0: [135 131 130  70  49 135 129  84 155 177 169 240 123 135  92 133]
1: [122 175 114  83 107 162 132  96 124 187 177 129 168 138 109 108]
2: [122 145 124  93 115 133 124  97 127 165 156 150 152 152 123 126]
3: [106 183 117  88 110 161 126  97 121 171 172 125 146 137  92 105]
4: [171 127 141 145 169 153 156 193 132 130  69 101 139 136 146  85]
5: [115 126 141 141 127 122 114 127 117 113 126 107 142 125 131 136]
6: [198 131 139 145 182 163 160 202 145 139  42 118 146 136 172  95]
7: [129  96 124 118 125  92 113 113 130 132 121 170 132 145 157 145]
8: [137 122 124 125 151 122 124 144 128 144 114 129 156 151 139 117]
9: [149 144 122 105 160 167 143 134 119 169 121 116 177 158 136  82]
10: [105 149 114 129 139 127 132 117 123 130 158 120 121 128 110 129]
11: [144 107 120 123 168 128 134 155 129 138  93 130 164 152 168 112]
12: [151 128 133 110 115 128 151 119 151 141 133 176 113 129 123 128]
13: [110  84 113 163 166  87 118 137 142  78 106 123  83 127 150 157]
14: [181 132 149 156 175 170 157 198 123 140  62  85 147 114 144  85]
15: [106 152 126 119 117 132 116  92 115 135 165 106 139 133 103 132]
16: [143 124 137 126 119 125 133 135 147 111 114 155 100 115 124 140]
17: [119  78 131 162 147  94 114 138 122  89 105 125 121 134 163 154]
18: [127 133 129 133 141 139 128 141 116 135 126  95 149 129 137 109]
19: [141 176 133  96  93 168 142 107 137 162 153 139 132 115  86 114]
20: [117  79 117 117 110  79 129 123 132 108 111 159 107 133 167 176]
21: [119  95 124 171 157  80 120 148 130  84  79  99  92 134 160 161]
22: [164  98 129 105 105 119 134 129 158 145 109 212 116 133 132 133]
23: [112 169 145 200 188 141 129 144 100  90 139   3 107 106  90 119]
24: [130 169 132 125 149 160 136 135 111 147 133  81 158 137 118  98]
25: [123 104  97  99 137  99 124 106 147 142 144 199 113 153 135 134]
26: [120 157 148 112  61 141 124  86 132 150 185 157 111  96  58 120]
27: [119  85 116 159 151  86 124 135 125  87 103 126 106 135 164 160]
28: [127 127 147 137  98 116 112 108 135 101 134 149  96 103  91 132]
29: [116 107 133 159 142 124 129 145 109  94 108  73 132 122 157 132]
30: [149  99 148 139 115 130 150 153 125 115  88 114 118 109 144 120]
31: [124  63 130 184 173  77 107 165 121  58  75 103  98 127 172 163]
32: [101 151 124 121 125 115 111  88 120 120 182 133 114 126  88 140]
33: [133 150 118 116 133 151 131 124 120 164 145 116 153 134 130 111]
34: [ 94 152 128 136 121 121 110 101 123 120 164 115 117 121  95 141]
35: [171 126 131 118 142 135 147 153 149 154 104 163 126 126 139 108]
36: [164 108 110  82 146 146 155 147 142 187  98 170 188 167 185  90]
37: [ 59 122 116 136  62  60  68  43 133  74 206 181  66 108  84 202]
38: [ 68 123 157 217 138  76  66 103 105  21 148  58  71  96  99 180]
39: [114 106 120 110  94 123 147 124 130 133 119 118 132 127 158 136]
40: [140 116 120 110 125 144 152 149 116 156 101 118 154 141 157 113]
41: [188 137 126 106 142 162 159 166 146 157  90 148 144 138 149  98]
42: [127 133 127 132 161 133 141 150 120 134 124 112 145 145 141 107]
43: [118  74 115 129  93 104 143 140 123 113  82 119 125 133 185 153]
44: [127 132 132 128  99  96 114 106 163  90 148 178  67 100  91 156]
45: [172 126 121  94 116 126 151 127 157 163 118 195 122 136 126 127]
46: [170 112 100  62 148 158 167 146 146 211 113 208 199 183 184  88]
47: [136 128 128 136 176 152 132 163 112 135 104  82 155 142 142  95]
48: [155  92 148 178 147  91 125 167 137  54  63 119  81 114 160 144]
49: [146 140 119 121 171 154 135 156 117 158 112 115 167 147 152  93]
50: [131 126 153 166 129 112 118 146 129  78  99 111  92 104 114 141]
51: [124 132 124 102 112 155 132 125 118 169 143 125 178 142 142 107]
52: [102  62 139 181 146  68  87 126 104  50  97 115  85 108 156 169]
53: [134 109 126 167 215 132 129 181 120  89  83  78 129 134 144 103]
54: [116 196 134 100 126 175 127  99 117 175 180 110 166 144  93  95]
55: [145 124 115  99  84  97 126 107 181 128 143 223  80 117 120 155]
56: [143 127 118 108 158 121 134 142 131 140 114 145 143 161 151 121]
57: [157 158 109  62 145 173 159 131 133 211 128 153 201 169 155  74]
58: [156  99 131 113 114 112 137 134 151 125 106 192 108 133 140 147]
59: [172 144 125 123 149 174 178 168 149 156 103 130 142 128 143  90]
60: [ 93 183 124  74  69 166 126  72 108 183 205 138 163 127  80 120]
61: [120 158 128 135 150 135 121 125 113 137 142  98 142 138 108 110]
62: [108 117 156 194 118  91 103 114 121  46 134  93  71  90  84 168]
63: [138  85 124 175 203 111 133 178 116  86  80  78 114 140 166 117]
64: [182 135 159 157 170 173 158 197 123 125  51  78 150 120 136  71]
65: [110 172 112  70  95 132 119  70 141 178 199 176 136 152  90 123]
66: [140 147 118 131 158 162 147 152 119 149 112 101 155 141 145  98]
67: [170 135 156 142 162 168 147 180 120 135  71  80 148 122 138  89]
68: [100 131 128 149 138 104  99 112 128 102 150 118 115 131 110 150]
69: [129 171 143 142 154 164 122 137  97 140 141  56 167 132 118  87]
70: [123  72 113 152 148  74 123 138 135  76  92 142 107 133 163 165]
71: [ 97  98 130 144 102  94 103  94 130 101 152 132 107 127 133 166]
72: [150 159 119 104 162 170 142 145 119 177 126 113 180 148 136  79]
73: [122 111 149 146 100  99 107 120 140  86 118 150  82 106 104 157]
74: [126 112 103  84 113  96 121 104 147 150 135 208 139 170 143 147]
75: [125 154  90  62  84 140 152 106 155 194 153 201 151 162 146 120]
76: [137 141 131  72  76 147 150 114 146 184 162 183 124 123 101 120]
77: [123 107 132 154 158 111 115 140 114  89 105 118 120 137 151 142]
78: [116 185 146 123  99 148 122  84 141 132 196 135 104  97  47 130]
79: [147 107 124  96 116 111 135 131 152 129 112 206 108 129 149 139]
80: [126 106 124 129 123 130 148 147 108 126 106  94 149 134 162 133]
81: [136 120 137 135 112 130 132 133 143 121 111 153  98 125 124 133]
82: [ 86 187 153 213 184 159 119 153  83  90 139   0 118  88  77 105]
83: [144 173 138 143 185 180 134 159 102 152 109  49 182 136 129  72]
84: [139 158 132 130 158 158 128 146 116 142 117  72 160 141 133 100]
85: [148 125 129 115 110 127 131 116 151 139 137 176 107 120 117 129]
86: [157 111 162 188 167 125 126 187 121  74  63  84 105  98 139 115]
87: [102 111 115 127  97 120 137 117 113 124 127 112 133 122 143 143]
88: [185 181 137 112 174 210 185 174 132 213 109 101 185 132 125  59]
89: [125 101 127 136 150 109 121 127 125 115 122 131 122 134 141 136]
90: [133 101 105 109 141 108 140 133 138 139 119 159 137 156 167 133]
91: [124 163 132 134 171 159 133 140 111 141 140  72 143 133 111  90]
92: [110  87 116  81  62  88 121  80 145 135 153 204 111 143 146 171]
93: [101 144 153 163 135 133 104 119  91 101 157  56 146 114 100 125]
94: [121  97 119 169 166  96 124 153 127  86 100 100 107 132 154 140]
95: [148 107 142 129 113 128 127 142 141 124 104 159 124 115 131 129]
96: [167  95 134 178 168 117 136 173 138  75  59 114 100 110 165 132]
97: [114 146 105  88 105 139 130  98 134 165 171 167 139 146 113 130]
98: [125 156 121  92  65 123 124  82 170 146 184 212  89 116  73 147]
99: [135 163 130 108 157 179 146 135 111 189 139  96 188 146 124  82]
100: [100 131 123 125 113 117 113 110 112 131 151 114 127 130 118 148]
101: [131  93 101  96 122  89 125 126 156 119  98 207 127 156 188 155]
102: [117 136  95  66  85 120 148  93 151 166 152 200 130 157 135 145]
103: [129 155 128 135 161 144 132 142 118 141 138  87 151 140 116 111]
104: [ 64 161 127 160  66 124 114  85 101  95 185  46  94  69  72 172]
105: [104 144 133 153 149 144 109 124  99 108 155  67 132 114  98 125]
106: [160 121 111  54  84 153 150 119 163 195 137 236 158 151 135 112]
107: [ 59 142 137 162  72 112 118  89 104  75 173  49  91  89  77 165]
108: [115  80 105 119 128  86 113 139 152 103  99 178 117 153 171 152]
109: [108 153 139 151 136 132 108 123 108 117 144  76 143 112 105 128]
110: [164 104  92  58 156 140 150 155 150 188  99 209 186 183 187  97]
111: [128 145 100  59 103 136 146 106 150 174 143 195 148 157 142 127]
112: [152 117 120  99 112 122 133 129 165 146 134 200 114 127 142 133]

[ 82  80 123 138  74  67 106  98 120  81 141 139 103 120 145 195] -> 71
[108 110 137 155 125 106 118 122 117  94 125  99 128 125 144 145] -> 5
[145 100 119 143 174 126 134 163 122 117  81 115 152 146 175 118] -> 11
[129  47 105 144 170  61 120 148 146  75  74 169  98 146 185 154] -> 70
[116  82 112  68  70  77 106  85 148 132 155 227 126 160 152 176] -> 92
[101 128 129 152 131  94  88  96 120  90 157 106 114 115 111 155] -> 68
[149  93 132 115 107 111 133 133 151 120 107 188 116 133 135 145] -> 58
[123 124 125 130  94  86 119 106 161  87 139 184  58 101  83 158] -> 44
[150 150 136  84  79 153 141 120 136 174 148 180 140 124 105 106] -> 76
[118 125 160 182 119  89 103 116 127  56 131 108  63  92  89 163] -> 62
[125  67 130 193 188  73 111 168 126  51  67  91  98 131 186 153] -> 31
[111  77 127 143 115  64 100 105 133  93 124 176 100 138 151 173] -> 20
[116  68 135 193 173  69 104 166 116  31  66  89  94 126 176 162] -> 31
[154 211 126  97 109 182 165 120 152 189 161 143 139 113  77  90] -> 19
[142 154 124  89  60 126 124  84 167 159 183 221  97 128  74 152] -> 98
[ 91  84 129 143  77  68 101  94 118  83 145 129  93 118 139 191] -> 71
[117 114 139 156 132 115 116 136 118 111 116 107 125 127 139 134] -> 5
[148 125 115 110 127 151 146 153 122 164  94 122 179 152 177 105] -> 40
[173 105 114 104 145 128 158 160 160 158  82 197 130 149 169 107] -> 35
[120  50 120 150 149  53  97 137 139  73  82 169  96 139 189 172] -> 70
[108  65 120 157 138  67 117 133 139  65  89 152  97 143 181 167] -> 70
[121 127 129 132 103 155 173 151 105 142  99  63 144 116 154 121] -> 80
[112 105 107 109 120  89 121 104 146 130 141 185 118 144 135 148] -> 25
[ 86  91 124 130  77  85 112  95 122 103 144 138  99 116 139 176] -> 71
[131 136 148 131  95 125 122 119 132 117 139 133 107  99  95 137] -> 28
[198 168 133  71 150 225 195 173 139 240  99 129 207 155 138  36] -> 88
[133  95 117 100 147 108 118 140 139 142 112 169 148 161 171 121] -> 90
[128 137 114  92 119 135 122  98 130 159 155 162 156 155 121 116] -> 2
[134 180 112  64 108 162 138  93 130 203 191 161 169 150  94 105] -> 1
[108 156 123 121 114 140 127 103 120 145 164 123 135 132 106 133] -> 15
[134 125 116 142 174 139 131 150 105 128 100  77 147 130 148 104] -> 47
[127 164 129  96  61 140 132  86 166 148 182 197  98 113  84 149] -> 98
[170 163 142 128 142 178 157 154 135 146 101 106 129 114 110  79] -> 59
[ 78 143 118 108  71  84  81  62 145 105 192 180  91 122  85 173] -> 37
[122 124 153 174 114  97 101 108 132  60 134 116  67  91  89 160] -> 62
[112 156 103  65  61 119 114  58 142 187 213 212 143 152  90 151] -> 65
[111  99 113 111  87 117 164 138 121 135 101 127 125 124 174 146] -> 39
[ 80  83 124 141  65  65 104  90 122  73 139 155  85 117 139 198] -> 71
[104 127 123 126  99 132 140 109 118 124 131  99 136 133 133 142] -> 87
[156 161 121  76 101 159 152 119 154 191 162 184 141 140 101 105] -> 76
[117 122 136 131  86 106 112 100 150  82 148 172  52  87  79 163] -> 44
[159  78 142 169 147  95 130 167 147  75  67 137  77 105 170 151] -> 48
[113 217 135 110 130 194 148 108 110 182 188  59 160 109  53  82] -> 54
[139 129 126 109 163 148 139 145 113 162 111 126 168 145 153  95] -> 49
[ 92  80 132 158  88  75 105 109 110  81 138 123 100 111 145 180] -> 71
[149 176 140 134 197 202 150 173 100 177 108  41 198 146 140  51] -> 83
[187 121 140 142 173 165 163 205 142 130  43 122 146 126 189  90] -> 6
[141 173 110  54 122 180 159 114 140 238 161 170 202 161 123  81] -> 57
[113 101 104  84  86  96 120  89 144 161 146 208 142 163 149 152] -> 74
[173 120 132 114 133 140 148 160 154 146 103 171 127 123 149 115] -> 35
[131 130 153 162 121 127 125 134 118  95 127  97 109  89  99 127] -> 50
[134  86 104 102 115  92 121 130 150 128 102 183 130 166 187 146] -> 101
[ 92 171 100  62  56 124 110  52 144 184 214 207 135 144  89 150] -> 65
[117 135 108 114 145 128 141 122 127 145 148 127 125 130 127 131] -> 10
[117 149 104  79 107 128 125  94 149 181 174 178 148 150 117 133] -> 97
[ 75 131 118 115  61  73  86  45 148  92 194 191  78 124  89 183] -> 37
[123 106 121 121 115 126 147 138 120 132 106 107 143 135 166 137] -> 80
[ 71 118 153 211 131  79  74 114 107  15 141  46  69  98  96 174] -> 38
[ 96 149 153 203 181 129 102 139  92  65 134  20 116 108  97 113] -> 23
[147 200 132 100 110 180 149 103 136 179 156 133 142 114  80 101] -> 19
[158  62 145 192 152  70 119 173 142  45  55 133  80 110 176 156] -> 48
[141 119 115 104 142 130 130 140 135 152 121 157 150 157 156 117] -> 56
[ 78 138 121 111  60  85  92  51 127 112 200 178 100 123  83 180] -> 37
[152  82 128 128 131 100 137 145 152 118  97 183 101 131 146 148] -> 58
[ 71 132 104 120  78  77  87  56 142 100 202 189  71 117  78 195] -> 37
[151 161 146 166 154 162 144 159 137 113  94  79 122  97 123 109] -> 67
[ 95 149 137 152 130 117 100 103 117 115 170  95 132 115  93 141] -> 34
[137 136 137 136 105 123 114 108 136 111 137 141  99 112  88 146] -> 28
[201  86 139  99 148 156 173 191 146 180  49 182 183 151 199  81] -> 36
[136  71 105  94 122  86 111 118 152 132 117 219 128 163 173 164] -> 101
